Here are some points:
Array([-65, 33, -61, -8, 19, 29, 18, -10, -11, 106, -54, -51, 116, -27, -18, -99])
Array([-32, 3, -23, -9, 63, -104, 2, 4, 46, 3, 20, 83, 37, 45, -29, -81])
Array([22, -64, -48, -20, -29, 6, -24, -35, 12, -29, -50, 28, -24, 3, 12, -40])
Array([-49, -42, -74, -34, -39, 127, 51, 8, -72, -17, -72, -127, 22, -73, 1, 40])
Array([-21, 39, -12, 35, 62, 12, -8, 21, -4, 78, -12, -39, 78, -24, -15, -13])
Array([-21, -127, -71, -53, -56, 24, -9, -75, -9, -85, 11, 24, -79, -8, -2, -23])
Array([-15, -86, -45, -55, -72, 3, -3, -74, -6, -68, -49, 68, 1, 14, -4, -100])
Array([-8, 38, 24, 36, 19, 66, 31, 27, -30, 26, 38, -82, 19, -40, -6, 117])
Array([-6, -25, -18, 1, 4, -24, -5, -9, -10, -37, -21, -12, 9, -44, 8, -19])
Array([-88, -54, -110, -4, -32, 14, 3, -71, -16, -45, -72, 1, 23, -30, 24, -55])
Array([23, -39, -22, -11, -7, -17, -26, -15, 12, -33, -36, 31, -17, 7, -1, -20])
Array([63, 26, 78, -3, 12, -85, -8, 43, 30, -25, 32, 84, -27, 44, 5, 77])
Array([37, 6, 23, 36, 7, -49, -15, 35, -1, -31, 43, -14, -26, -40, 10, 57])
Array([-39, 32, -18, 48, 27, 5, 15, -2, -10, 59, -6, -58, 12, -17, 10, -36])
Array([-51, -22, -41, 38, 9, 22, -9, -21, 19, -8, -7, -1, -9, -28, 12, -67])
Array([-37, 38, -3, 42, 35, 22, 25, 44, -43, 38, 16, -76, 11, -16, 7, -11])
Array([-33, 70, -10, 67, -30, 47, 12, 31, -82, 54, -16, -127, 48, -91, 39, -44])
Array([-27, -27, -51, 5, -23, 20, 22, -25, -12, -39, 37, -10, -69, -11, 24, -33])
Array([-21, 4, 23, -10, -8, 26, 0, -13, -19, 15, 37, -15, -81, 24, 8, 43])
Array([-74, 26, -40, -1, 2, 2, 9, -47, -28, 107, -86, -16, 32, -16, -1, -127])
Array([-16, -14, -26, -3, -30, -14, 32, -48, -26, -27, -3, -8, -8, -8, 33, 12])
Array([-17, -107, -27, -65, -92, 76, -29, -92, -9, -112, -44, 27, -88, -11, 10, -36])
Array([64, -29, -22, -11, 40, -35, 15, 54, -13, -76, -9, 9, -7, 6, -21, 20])
Array([-27, -61, -61, 14, 7, 33, -19, -46, 2, 11, -55, -31, 29, -51, 7, -93])
Array([31, -2, 56, -4, -10, -81, -15, 15, 25, -41, 41, 64, -57, 28, -5, 42])
Array([-32, 56, 24, 35, 23, -9, 4, 12, 29, 91, 38, -28, 63, -21, -14, -4])
Array([-14, 2, 19, -14, 18, -33, -8, -15, 42, 0, -27, 64, -19, 47, -6, -8])
Array([-20, -39, -58, -36, 11, -15, -24, -23, 31, 2, -57, 59, 27, 41, -3, -108])
Array([-4, 72, 18, 28, 92, -28, -9, 31, 38, 51, 3, 11, 75, 19, -25, 1])
Array([49, -3, 35, 31, -16, -19, -13, -4, -14, -51, 39, 5, -48, -42, 26, 71])
Array([36, 42, 50, 17, 62, -44, 19, 72, 17, 60, 53, 27, 20, 49, -28, 53])
Array([13, 13, 4, -22, 59, -64, 35, 14, 49, -32, 40, 33, -12, 57, -32, 85])
Array([49, -34, 31, 26, 38, -31, -35, 17, 45, -54, 78, 51, -51, 31, 2, 20])
Array([25, 115, 85, 25, 1, 48, 59, 104, -64, 60, 23, -127, 23, -78, 36, 127])
Array([22, -6, 6, -18, -11, 9, 19, -11, -9, -21, -6, 14, -52, 13, 1, 53])
Array([9, 26, 4, 30, -18, 8, -3, -8, -12, 14, -12, -38, 18, -70, 25, -20])
Array([15, 34, 16, 35, 87, -49, -41, 80, 77, 78, 9, 57, 127, 36, -66, -103])
Array([-5, 16, -4, -11, 55, -87, -14, 2, 52, 43, -38, 46, 61, 19, -21, -66])
Array([-9, -21, -39, -22, -30, 0, -4, -48, 34, -47, 16, 45, -17, 27, 8, -33])
Array([-39, 44, -12, -8, -8, -24, 10, -19, -23, 78, -64, -12, 26, -15, -11, -95])
Array([33, 31, 87, 20, 10, -59, -30, 9, 34, 33, 44, 16, -47, 13, -12, 22])
Array([-40, -5, -14, 30, 61, -24, -26, 23, 14, 89, -34, -23, 82, -52, -30, -127])
Array([70, 1, 30, -2, 12, -17, 5, 75, -7, -44, 45, -5, 8, 7, -2, 100])
Array([-50, 8, 6, 1, 14, 11, 39, -10, -14, 45, 5, -15, -31, 31, -20, -18])
Array([18, -38, -17, -14, 23, -60, -30, 15, 14, -27, -15, 49, 22, 3, -12, -61])
Array([16, -1, 8, 25, 20, -5, -38, 9, 18, 38, -3, -6, 13, -23, -9, -6])
Array([-33, 70, 32, 57, 62, 26, -7, 80, -37, 87, 8, -68, 56, -6, -21, -65])
Array([-54, -29, -44, -15, -23, 24, 3, -26, -38, -38, -3, -32, -23, -25, -1, -81])
Array([-3, -15, -7, -5, -46, 26, 7, -12, -38, -44, 15, -15, -25, -30, 17, 13])
Array([36, 44, 46, 16, 11, -49, -7, 20, 14, 18, 17, -5, 9, -8, 8, 0])
Array([-1, -58, -30, -9, -42, 101, 1, -10, -31, -32, 23, -47, -32, 0, 29, -5])
Array([3, -68, -50, -67, -40, 73, 51, -19, -36, -81, -28, -38, -28, 5, 14, 72])
Array([24, -89, 0, -18, -22, -14, -51, -54, 61, -61, 23, 49, -107, 47, 3, -43])
Array([16, -39, 18, -13, -33, 11, -2, -20, -12, -90, 23, 13, -71, 1, 8, 33])
16 more points follow, each with its number after it:
Array([-59, -22, -27, -1, -54, 18, 12, -14, -71, -46, 2, -39, -37, -13, 28, -47]) 0
Array([70, -36, 0, -7, -62, 79, -2, 28, -62, -72, 26, -70, -72, -53, 23, 108]) 1
Array([-7, -18, 32, 2, 6, -34, -6, -5, 22, 27, 49, 48, -68, 53, -8, -35]) 2
Array([31, -52, -8, -1, -15, 27, -21, -21, 25, -80, 53, 21, -69, 18, 0, 54]) 3
Array([23, -75, -46, -36, -69, 48, -10, -30, -34, -89, -18, -16, -63, -46, 30, 18]) 4
Array([-4, -99, -35, -32, -13, 18, -32, -45, 24, -44, -8, 33, -43, 20, -14, -50]) 5
Array([-16, -16, -28, -8, -4, 24, -13, 15, -20, 17, -56, -34, 83, -25, -9, -117]) 6
Array([77, -42, 12, -47, 7, -115, -17, 15, 47, -84, 20, 114, -46, 44, -23, 21]) 7
Array([-68, 57, -65, 19, 20, 12, 36, -22, -23, 35, -41, -48, 73, -46, 4, -11]) 8
Array([-83, -42, -58, -10, -43, 91, -3, -58, -39, 66, -79, -50, 70, -55, -15, -127]) 9
Array([45, 8, 17, -10, 10, -35, 5, 1, -13, -49, 13, 13, -61, 15, 10, 89]) 10
Array([-4, -18, -7, 3, 25, -13, -34, 2, 51, 8, 5, 57, 27, 31, -9, -43]) 11
Array([-10, -10, -49, -14, 41, -50, 3, 23, 4, 56, -57, -6, 72, -7, -28, -127]) 12
Array([-33, -12, -7, -4, -24, 51, -18, -19, -1, 16, -7, 4, -23, 20, 12, -33]) 13
Array([12, -66, -11, -51, -34, -36, -21, -70, 45, -37, -54, 81, 11, 13, -3, -43]) 14
Array([-53, -27, -23, -20, -21, -27, -2, -13, -16, 19, -47, -8, -2, 14, -24, -90]) 15
Which of these numbered points is nearest to each point below, ignoring the 3 directions in which the first points spread most? Its number follows each.
Array([-80, -10, -86, -3, -22, 40, 52, -15, -87, 39, -89, -127, 104, -95, 9, -65]) > 7
Array([36, -16, 11, 8, 35, 20, -27, 36, 17, 25, 44, -2, -21, 11, -19, 19]) > 5
Array([-3, -117, -8, -53, -78, 49, -5, -65, 5, -36, -45, 35, -51, -4, -1, -33]) > 9
Array([-87, 22, -14, 1, 4, -7, 19, 12, -48, 61, -39, -72, 54, -8, -17, -72]) > 15
Array([-7, 33, 23, 35, 48, 4, -6, 19, 32, 38, 76, 16, 10, 25, -20, 31]) > 3
Array([21, 95, 111, 28, 15, 29, -16, 34, 14, 60, 76, -49, -46, 14, -6, 127]) > 13
Array([12, 23, 55, 8, -22, -30, 5, 41, -15, -42, 74, 27, -62, 52, 12, 5]) > 0
Array([-33, 31, -33, 28, -2, 18, 47, -19, -2, -30, 22, -20, 7, -27, 39, 76]) > 8
Array([-38, 122, 47, 44, 62, -32, 6, 70, -5, 124, -18, -61, 75, 12, -10, -48]) > 15
Array([38, 33, 50, -6, -33, -10, 51, 39, -19, -50, 50, 10, -36, 1, 15, 127]) > 7
Array([24, -11, 8, -4, 37, -1, -24, 37, 13, 24, -43, -8, 78, -9, -4, -58]) > 6
Array([16, 50, 61, 13, 0, -67, 13, -15, 7, 2, 71, 55, -93, 58, 16, 69]) > 2
Array([5, -14, 24, -2, -90, 116, 49, 16, -83, -27, 43, -105, -45, -40, 35, 127]) > 9
Array([32, -73, -11, -58, -16, -4, -27, 9, 18, -34, -50, 47, -19, 25, -7, -83]) > 6
Array([31, 5, 30, 38, -15, -23, -20, 10, 14, -7, 5, -22, -8, -37, 29, -17]) > 4
Array([37, -127, -38, -58, -43, -11, -3, -17, 9, -127, -22, 49, -97, 46, 0, 15]) > 12
Array([23, 25, 11, 26, 18, -41, 5, 38, 3, 43, 1, 13, 45, -9, 14, -32]) > 4
Array([-19, -22, -6, -11, -36, -51, -1, -45, 17, -35, 15, 65, -28, 27, 7, -34]) > 0
Here are 16 other points, each followed by its number:
Array([24, 36, 77, 16, -51, -29, 5, 7, 26, -61, 98, 24, -81, 11, 24, 122]) 0
Array([-28, 35, 6, 28, 25, -26, 12, 11, -16, 37, -22, -15, 41, -28, 11, 24]) 1
Array([55, 63, 57, 35, 0, -47, 1, 44, -2, 10, 16, 9, 14, -25, 33, 66]) 2
Array([21, 23, 1, -24, -4, -13, 22, -4, -10, 40, -45, 19, 21, 14, 8, -27]) 3
Array([26, 16, 16, 8, 57, -16, -29, 31, 52, 114, 9, 58, 66, 64, -41, -127]) 4
Array([41, 26, 65, -8, -1, -3, -17, 32, 44, 10, 26, 45, -49, 41, -12, 103]) 5
Array([-63, 24, -47, -10, 48, -32, 0, -43, 28, 74, -70, 11, 91, 7, -3, -127]) 6
Array([6, -47, -27, -20, -46, 25, 16, -32, -22, -43, -10, 3, -63, -17, 11, 71]) 7
Array([36, 66, 33, 25, 23, -15, 49, 55, -16, 60, 40, -56, 19, 8, -7, 79]) 8
Array([8, -7, 0, 3, 28, -17, 6, 53, 1, 9, -32, -27, 72, -50, -21, -27]) 9
Array([64, 25, 83, 13, -25, -66, -11, 26, 42, -73, 112, 58, -72, 23, 20, 127]) 10
Array([61, 68, 40, 27, 74, -50, 5, 60, 10, 5, 36, -14, 5, 9, -13, 80]) 11
Array([-39, 13, -13, -3, 7, 24, -11, 3, -11, 20, -34, -22, 66, -31, -3, -49]) 12
Array([-3, -22, -27, 2, 17, -8, -4, 2, 10, -15, -23, 21, 62, -30, 3, -18]) 13
Array([22, 56, 51, 8, 16, -40, 5, 19, 0, 5, 41, 29, -28, 38, 2, 35]) 14
Array([-61, -27, -78, -24, -25, 44, 21, -49, -42, 14, -103, -43, 50, -56, 0, -60]) 15
The same question for these:
Array([24, 38, -1, -19, 27, -17, 24, -5, 35, -6, 3, 54, 21, 46, 1, 26]) > 6
Array([28, 13, 55, -6, 15, -57, 5, 32, 19, -43, 76, 86, -98, 94, -6, 30]) > 14
Array([13, 10, 2, 17, 40, 35, -38, 27, 16, 65, 16, 24, 33, 34, -19, -63]) > 4
Array([21, 54, 44, 28, 11, -21, -1, 30, 2, 2, 55, 7, -13, 27, 0, 64]) > 14
Array([-39, -44, -75, -17, -57, 69, 9, -36, -44, -44, -50, -58, 51, -92, 34, -3]) > 13
Array([42, 11, 28, 18, -13, 20, 27, 6, -1, -29, 44, -62, -44, -17, -4, 111]) > 8
Array([-98, -72, -78, -11, -33, -16, -26, -86, -12, -43, -61, 10, 38, -44, -4, -127]) > 1
Array([-17, -2, -24, 19, 22, 74, 11, 20, -13, 65, -6, -26, 49, -6, -8, -73]) > 4
Array([-34, -9, -59, 15, 5, -15, 33, 1, -20, -31, -28, -12, 53, -48, -1, 25]) > 13
Array([-62, 14, -28, 14, -34, 127, 22, -5, -79, 65, -24, -127, 67, -73, 21, -20]) > 12
Array([-5, 10, -16, 4, 48, -30, -13, 11, 6, 50, -41, -16, 54, -16, -33, -89]) > 11
Array([-9, 15, -12, -19, 22, -47, -3, 0, -1, 83, -66, 32, 44, 40, -27, -119]) > 3
Array([-28, -41, -96, -30, 2, -42, -32, -75, 37, 8, -111, 65, 54, -7, 1, -127]) > 15
Array([-1, -55, -20, -32, -56, -35, -22, -53, 35, -65, -3, 60, -45, 2, 15, -36]) > 10
Array([-59, -53, -46, -54, -27, 49, 9, -89, 19, 17, -71, 21, -11, 3, -2, -41]) > 5
Array([-1, -65, -22, -34, -32, 16, -2, -44, -13, -45, -50, 2, -32, -13, -7, 3]) > 15
Array([64, 9, 73, 3, -70, -10, -18, -8, -10, -36, 14, -12, -45, -32, 33, 67]) > 2
Array([55, -53, -12, -35, -25, -29, -7, -13, 1, -111, 4, 53, -73, 34, 21, 10]) > 11
